In each game, the first row plays the second. By how much does the first row win? 20 means about a draw, 40 a big win and 0 a big loss. Wins can go round in a circle. Each row has two weighted sums of its numbers, A and B, taken from their middle values. A row wins by its A times the other's B, less its B times the other's A.
[-0.4  0.6 -0.5  1.5 -0.6 -0.3 -0.2 -0.5 -0.3 -0.5  1.1]
[-0.2  1.4 -0.5  0.1 -0.6  1.7 -1.2  2.1 -0.5 -0.8 -0.5] -> 21
[ 1.6 -0.5 -0.2 -0.4 -0.7 -0.6  2.1 -0.3 -0.8  1.7 -0.5]
[-0.3 -0.6 -0.2 -0.2 -0.2 -0.4 -0.6  1.3 -0.7 -0.7 -0.5] -> 34
[-0.5 -0.5 -0.6 -0.6 -0.6 -0.2 -0.1  2.9 -0.2  2.2  0.1]
[-0.3 -0.6 -0.6 -0.2  1.6 -0.3  1.5 -0.5  1.8 -0.9 -0.6] -> 21
[-0.2  2.1 -0.4 -0.1 -0.5  2.1 -0.9 -0.4 -0.4 -0.8  2.5]
[-0.4  0.8 -0.6  1.5 -0.5 -0.2 -0.6 -0.6  0.  -0.8  1.1] -> 21
[ 1.4 -0.4 -0.3 -0.3 -0.6 -0.5  1.5 -0.3  0.8 -0.5 -0.5]
[-0.3  3.  -0.2 -0.6 -0.6  3.  -0.1  3.8 -0.6 -0.3 -0.6] -> 17
[-0.2 -0.6 -0.7 -0.3  0.2 -0.3 -0.8 -0.7  0.4 -0.9 -0.7]
[-0.4  2.7 -0.4 -0.6 -0.6  2.7 -0.3 -0.5 -0.3 -0.6  2.6] -> 12
[-0.2  2.2 -0.2 -0.1 -0.7  2.2 -0.8  3.8 -0.7 -0.7 -0.4]
[-0.1 -0.4 -0.6  0.9 -0.5 -0.4 -0.6 -0.5 -0.6  0.8  0.6] -> 13
[-0.4 -0.8 -0.5 -0.1  1.5 -0.3  0.7 -0.4  1.6 -0.9 -0.6]
[-0.5 -0.5  2.2 -0.4 -0.7 -0.2  2.2 -0.5 -0.3  1.7 -0.6] -> 25
[-0.1 -0.4  1.6 -0.4  1.9 -0.6 -0.6 -0.5  1.6 -0.6 -0.6]
[-0.3 -0.7  1.5  0.1 -0.5 -0.1  0.5 -0.6 -0.1  1.4 -0.6] -> 31
[-0.2  0.2 -0.3  0.3 -0.5 -0.5 -0.5  1.3 -0.6 -0.5 -0.5]
[-0.2 -0.5 -0.3  0.7 -0.7 -0.5 -0.5 -0.3 -0.8 -0.1  0.5] -> 19
[-0.2 -0.4 -0.5  0.9 -0.6 -0.4 -0.5 -0.5 -0.6  0.   0.5]
[-0.4 -0.6 -0.4  0.  -0.6 -0.4 -0.6 -0.3 -0.4 -0.5 -0.3] -> 20
[-0.6 -0.7 -0.3 -0.1 -0.5 -0.4 -0.5 -0.2 -0.2 -0.7 -0.4]
[ 0.3 -0.6 -0.4 -0.4 -0.7 -0.4  0.7 -0.3 -0.4  1.3 -0.5] -> 16
[ 1.7 -0.5 -0.4 -0.4 -0.6 -0.5  1.6 -0.4  1.2 -0.5 -0.6]
[ 1.2 -0.6 -0.6  0.  -0.5 -0.3  1.  -0.4 -0.2  1.1 -0.5] -> 4
[-0.2 -0.4  0.5 -0.1 -0.6 -0.5 -0.3 -0.5 -0.4  1.3 -0.4]
[ 1.  -0.6 -0.3 -0.4 -0.8 -0.5  0.7 -0.3 -0.7  1.2 -0.5] -> 22
[-0.1 -0.6 -0.4  0.3 -0.2 -0.5 -1.1  0.  -0.4 -0.8 -0.5]
[ 0.  -0.3  2.9 -0.6  1.6 -0.4 -0.3 -0.8 -0.4  1.8 -0.9] -> 29
[-0.5  0.2 -0.5  0.8 -0.6 -0.2 -0.2 -0.5 -0.4 -0.6  0.6]
[ 2.  -0.5 -0.4 -0.3  1.7 -0.5  2.4 -0.4 -0.5 -0.6 -0.5] -> 18
[-0.3 -0.4  2.2 -0.7 -0.7 -0.4 -0.1  0.8 -0.6  1.9 -0.6]
[-0.4 -0.6  0.5 -0.2 -0.5 -0.3 -0.7  0.8 -0.2  1.7 -0.6] -> 11
[-0.2  0.9 -0.3  0.  -0.6  1.  -0.9  2.4 -0.9 -0.8 -0.3]
[ 0.  -0.2  2.  -0.6  2.4 -0.5 -0.6 -0.6  2.3 -0.6 -0.7] -> 24
[-0.1 -0.7  2.8 -0.1  1.6 -0.5 -0.8 -0.2 -0.8  1.6 -0.3]
[-0.4  3.  -0.6 -0.2 -0.5  3.4 -0.9 -0.5 -0.1 -0.9  3.3] -> 23
[-0.5  2.2 -0.4 -0.3 -0.7  2.7 -0.3  2.6 -0.3 -0.7 -0.6]
[ 0.2 -0.7  0.2  0.  -0.5 -0.3 -1.1 -0.4 -0.2  1.1 -0.4] -> 10
[-0.3 -0.6 -0.3  0.  -0.7 -0.6 -0.9  2.5 -0.8  1.9  0.7]
[-0.4  1.  -0.6  1.7 -0.5 -0.2 -0.2 -0.6 -0.1 -0.6  1.3] -> 25
[-0.2 -0.6  1.1 -0.4 -0.5 -0.6 -0.6  1.2 -0.8  1.9 -0.4]
[-0.2 -0.4 -0.6 -0.2  1.6 -0.3  1.4 -0.7  1.7 -0.8 -0.7] -> 19
[ 0.3 -0.5 -0.6 -0.2 -0.5 -0.4 -1.  -0.6 -0.1  0.9 -0.5]
[ 1.3 -0.6 -0.4 -0.4 -0.6 -0.3  1.8 -0.2 -0.4  1.3 -0.4] -> 31
[-0.4 -0.3 -0.6  0.9 -0.7 -0.3 -0.9 -0.4 -0.2 -0.9  0.3]
[ 1.4 -0.4 -0.6 -0.4 -0.5 -0.5  1.  -0.7 -0.5  1.1 -0.7] -> 20
[-0.3 -0.6  0.3 -0.3  0.4 -0.5 -0.5  1.5 -0.6 -0.7 -0.4]
[-0.5  3.3 -0.6 -0.6 -0.6  3.7 -0.1 -0.6 -0.1 -0.6  3.3] -> 13
[-0.1 -0.3 -0.5 -0.2  2.  -0.5  2.  -0.7  1.9 -0.6 -0.7]
[-0.2 -0.6 -0.4  2.1 -0.6  1.5 -0.6 -0.4 -0.6 -0.6  2. ] -> 33
[-0.2 -0.1 -0.4  0.7 -0.5 -0.5 -0.9  1.9 -0.6 -0.8 -0.5]
[-0.2  3.2 -0.4 -0.6 -0.8  3.1 -0.1  4.1 -0.6 -0.3 -0.7] -> 11
[ 0.   3.2 -0.6 -0.2 -0.4  3.1 -1.   3.7 -0.4 -0.8 -0.6]
[-0.1  0.3 -0.5  1.3 -0.5 -0.4 -0.7 -0.7 -0.5 -0.7  0.6] -> 18
[ 0.  -0.4  1.7 -0.3  2.  -0.6 -0.7 -0.5  1.8 -0.6 -0.6]
[ 0.2 -0.5 -0.3 -0.4 -0.5 -0.4 -0.2 -0.3 -0.5  1.2 -0.7] -> 22
[ 1.5 -0.7 -0.4  0.  -0.5 -0.4  1.  -0.4  1.3 -0.9 -0.4]
[-0.4  0.5 -0.5  1.4 -0.6 -0.3 -0.6 -0.3 -0.3 -0.7  1. ] -> 18
[-0.1  0.4 -0.6  0.7 -0.5 -0.5 -0.1 -0.8 -0.4 -0.3  0.2]
[-0.1 -0.5 -0.2 -0.1 -0.7 -0.7 -0.8  3.4 -0.9  2.3  0.7] -> 19
[-0.3  0.2 -0.5  0.1 -0.6 -0.5 -0.3  1.5 -0.6 -0.5 -0.7]
[-0.1 -0.5 -0.7 -0.4 -0.5 -0.2 -0.3 -0.6  0.4 -0.6 -0.7] -> 21
[-0.5 -0.6  2.  -0.4  0.5 -0.3 -0.6 -0.5 -0.2  1.5 -0.7]
[-0.4  0.9 -0.4 -0.5 -0.6  1.2 -0.5  2.3 -0.4 -0.7 -0.6] -> 32
[-0.3  1.6 -0.4  0.  -0.6  1.7 -0.8  1.9 -0.5 -0.7 -0.5]
[-0.4  0.6 -0.5  1.  -0.6 -0.4 -0.1 -0.5 -0.4 -0.4  0.8] -> 20
[ 1.4 -0.5 -0.6 -0.4 -0.6 -0.3  1.6 -0.6 -0.2  1.4 -0.7]
[-0.3 -0.7 -0.5 -0.2  1.7 -0.3  1.6 -0.5  1.9 -0.7 -0.6] -> 17
[-0.4  1.  -0.7 -0.4 -0.4  1.3 -0.6  1.9 -0.1 -0.8 -0.8]
[-0.5 -0.9 -0.3  0.4 -0.7 -0.4 -1.   0.  -0.5  0.7  0.2] -> 22
[-0.4 -0.7 -0.5 -0.2  0.8 -0.3  0.4 -0.3  0.8 -0.8 -0.5]
[-0.1 -0.4 -0.5  0.3 -0.4 -0.4 -0.7 -0.7  0.  -0.6 -0.2] -> 20
[-0.1 -0.5 -0.2 -0.4  1.9 -0.6  2.5 -0.3  1.7 -0.4 -0.4]
[-0.3  0.4 -0.3  1.4 -0.6 -0.4 -0.3 -0.4 -0.6 -0.7  1. ] -> 20
[ 0.7 -0.6 -0.2  0.  -0.7 -0.6 -0.2 -0.2 -0.7  1.  -0.3]
[ 0.2 -0.7 -0.4  0.1 -0.6 -0.4 -1.1 -0.4  0.3 -0.9 -0.5] -> 19
[ 0.6 -0.7 -0.4 -0.6 -0.8 -0.3 -0.2 -0.3  0.9  0.5 -0.7]
[-0.2 -0.5 -0.2  0.1 -0.3 -0.6 -0.9 -0.2 -1.  -0.7 -0.3] -> 21
[ 1.7 -0.6 -0.4 -0.4  1.4 -0.5  2.3 -0.3 -0.5 -0.7 -0.6]
[-0.3 -0.4  2.7 -0.5  1.4 -0.6 -0.1 -0.2 -0.7  1.9 -0.5] -> 14
[-0.1 -0.4  1.5 -0.5 -0.5 -0.5  1.3 -0.5 -0.7  1.8 -0.6]
[-0.4 -0.7 -0.3  0.6 -0.6 -0.5 -0.6 -0.2 -0.7  0.5  0.2] -> 11
[-0.3  1.2 -0.3  0.  -0.6  1.4 -1.   0.  -0.7 -0.9  2.1]
[-0.1 -0.6 -0.3  0.   0.5 -0.6  0.2 -0.2  0.5 -0.7 -0.5] -> 22
[-0.2 -0.4 -0.6  1.6 -0.4  1.3 -0.7 -0.7 -0.3 -0.7  1.4]
[-0.2  1.8 -0.5 -0.5 -0.6  1.8 -0.4 -0.6 -0.3 -0.7  1.7] -> 29
[-0.5 -0.8  0.7 -0.2  0.8 -0.4 -0.6 -0.1  0.7 -0.9 -0.3]
[-0.3 -0.6 -0.4  0.4 -0.5 -0.4 -0.7 -0.3 -0.1 -0.8 -0.1] -> 19
[ 1.6 -0.5 -0.5 -0.3 -0.6 -0.6  1.6 -0.3 -0.9  1.3 -0.3]
[-0.4 -0.4 -0.6  0.3 -0.5 -0.2 -0.2 -0.8  0.3 -0.7 -0.3] -> 24
[-0.4 -0.7  0.  -0.1  0.2 -0.4 -0.7  1.2 -0.3 -0.8 -0.4]
[-0.2  2.5 -0.6 -0.3 -0.5  2.6 -0.9 -0.6 -0.3 -0.8  2.5] -> 20
[ 0.8 -0.6 -0.3 -0.3 -0.7 -0.5  0.6 -0.1  0.5 -0.4 -0.4]
[-0.2 -0.3  2.1 -0.6 -0.5 -0.4 -0.4  0.5 -0.5  1.9 -0.7] -> 8
[-0.4  1.5 -0.5  2.4 -0.7 -0.4 -0.4 -0.2 -0.4 -0.6  2.2]
[-0.3 -0.5 -0.3  1.  -0.7 -0.6 -0.6 -0.2 -0.7 -0.2  0.5] -> 21
[-0.1 -0.6 -0.3  0.1 -0.7 -0.7 -0.5 -0.3 -0.8  0.9 -0.1]
[ 0.5 -0.5 -0.5 -0.2 -0.5 -0.3  0.  -0.5  0.7 -0.8 -0.7] -> 19
[-0.3 -0.7 -0.3  0.   1.2 -0.4  1.1 -0.1  1.3 -0.8 -0.2]
[-0.1 -0.4 -0.3  0.6 -0.8 -0.6 -0.5 -0.2 -0.9 -0.2  0.4] -> 20
[-0.2 -0.6  2.3 -0.1 -0.5 -0.5 -0.9  0.8 -0.5  1.6 -0.6]
[-0.3 -0.4  1.3 -0.7 -0.7 -0.6  1.1 -0.2 -0.7  1.9 -0.6] -> 30
[-0.4 -0.5 -0.3 -0.5 -0.7 -0.4 -0.3  2.8 -0.6  2.2  0.3]
[-0.1 -0.6 -0.5  0.  -0.5 -0.3 -0.9 -0.4  0.1 -0.9 -0.6] -> 17
[-0.1  2.8 -0.5 -0.4 -0.4  2.8 -0.8 -0.6 -0.3 -0.8  2.8]
[ 1.9 -0.5 -0.3 -0.3  1.3 -0.6  2.  -0.2 -0.8 -0.5 -0.4] -> 19
[-0.2  0.1 -0.2  0.6 -0.7 -0.6 -0.7  1.9 -0.9 -0.7 -0.3]
[-0.2 -0.3 -0.2 -0.5 -0.5 -0.4 -0.5 -0.3 -0.5  1.6 -0.7] -> 25
[ 0.  -0.5 -0.2 -0.1  1.  -0.6  0.5 -0.3  0.7 -0.8 -0.3]
[-0.1  0.1 -0.3  1.  -0.7 -0.6 -0.5 -0.2 -0.9 -0.4  0.8] -> 20
[-0.2 -0.5  1.8 -0.4  0.6 -0.4 -0.6 -0.7 -0.2  1.6 -0.8]
[-0.4 -0.4 -0.5  0.6 -0.6 -0.3 -1.  -0.3 -0.2 -0.9  0. ] -> 19
[-0.1  2.4 -0.4 -0.5 -0.7  2.1 -0.3 -0.5 -0.7 -0.5  2.6]
[-0.4 -0.8 -0.4  0.   0.4 -0.3  0.1 -0.1  0.5 -0.9 -0.3] -> 22
[-0.2 -0.5  0.1 -0.2  0.4 -0.4 -0.8  0.9 -0.3 -0.8 -0.7]
[-0.4  3.3 -0.6 -0.5 -0.6  3.7 -0.6 -0.5  0.  -0.8  3.6] -> 16
[-0.4 -0.8 -0.3 -0.1 -0.8 -0.4 -0.6  1.4 -0.4  1.6  0.4]
[-0.1  1.9 -0.6 -0.4 -0.5  2.1 -0.6  2.  -0.4 -0.7 -0.8] -> 18
[-0.2 -0.5 -0.6 -0.4 -0.5 -0.3 -0.6  0.3 -0.3  1.3 -0.2]
[-0.1 -0.6 -0.3  0.  -0.7 -0.7 -1.   1.7 -0.9  1.8  0.3] -> 20
[-0.2 -0.4  1.9 -0.6  1.8 -0.5  0.  -0.3  1.7 -0.4 -0.6]
[-0.3 -0.4 -0.4  0.3 -0.6 -0.4 -0.4 -0.4 -0.5 -0.1  0. ] -> 20
[-0.3 -0.7  0.  -0.2  0.  -0.7 -0.6  0.3 -0.8 -0.7 -0.3]
[-0.2 -0.4  3.1 -0.4  1.6 -0.5 -0.4 -0.5 -0.6  1.6 -0.6] -> 19
[-0.2 -0.3 -0.5 -0.3 -0.6 -0.4 -0.6  0.8 -0.3  1.6  0.2]
[-0.5  1.7 -0.5 -0.3 -0.6  2.2 -0.5  3.4 -0.2 -0.7 -0.5] -> 14
[-0.4 -0.7  1.6 -0.2 -0.6 -0.5  1.4 -0.3 -0.6  1.5 -0.4]
[ 1.4 -0.3 -0.6 -0.4 -0.5 -0.4  1.1 -0.6 -0.3  1.1 -0.8] -> 6
[ 1.5 -0.4 -0.6 -0.7 -0.6 -0.2  1.8 -0.8 -0.2  1.1 -0.9]
[ 2.1 -0.4 -0.6 -0.8  1.8 -0.3  2.9 -0.6 -0.4 -0.5 -0.8] -> 15
[ 1.6 -0.7 -0.5  0.   1.2 -0.3  1.4 -0.2 -0.4 -0.9 -0.5]
[-0.4 -0.5  2.2 -0.6  2.1 -0.4  0.  -0.3  2.1 -0.4 -0.6] -> 20
[-0.3  1.3 -0.7  1.9 -0.6 -0.2 -0.5 -0.6 -0.1 -0.7  1.6]
[-0.2  2.5 -0.4 -0.5 -0.6  2.3 -0.4 -0.5 -0.5 -0.5  2.7] -> 19
[-0.4 -0.6  1.4 -0.2  1.6 -0.4 -0.4 -0.3  1.5 -0.6 -0.5]
[ 0.  -0.2  2.7 -0.8  1.6 -0.6 -0.2 -0.6 -0.5  1.9 -0.7] -> 23
[ 0.   0.7 -0.4  1.5 -0.5 -0.5 -0.7 -0.6 -0.6 -0.6  1. ]
[-0.6 -0.6  2.  -0.5 -0.6 -0.2  1.9 -0.4 -0.2  1.8 -0.8] -> 36
[-0.5 -0.7 -0.4  1.1 -0.6  0.8 -0.4 -0.2 -0.4 -0.7  1. ]
[-0.3  0.4 -0.4 -0.1 -0.7  0.6 -0.9  2.1 -0.3 -0.9 -0.4] -> 33
[-0.3 -0.5 -0.6  0.2 -0.6 -0.3 -0.5 -0.6 -0.3  1.1 -0.1]
[ 1.2 -0.7 -0.4 -0.1 -0.6 -0.3  1.2 -0.2 -0.4  0.9 -0.5] -> 30
[-0.4 -0.5  1.8 -0.5  2.4 -0.3 -0.2 -0.6  2.7 -0.7 -0.8]
[-0.3  0.1 -0.7  1.3 -0.4 -0.2 -0.7 -0.6  0.  -0.8  0.7] -> 21
[-0.4 -0.5  2.3 -0.6  0.7 -0.4 -0.2 -0.3 -0.6  1.8 -0.5]
[-0.5  0.  -0.5 -0.4 -0.7  0.4 -0.3  0.7 -0.3 -0.6 -0.6] -> 32
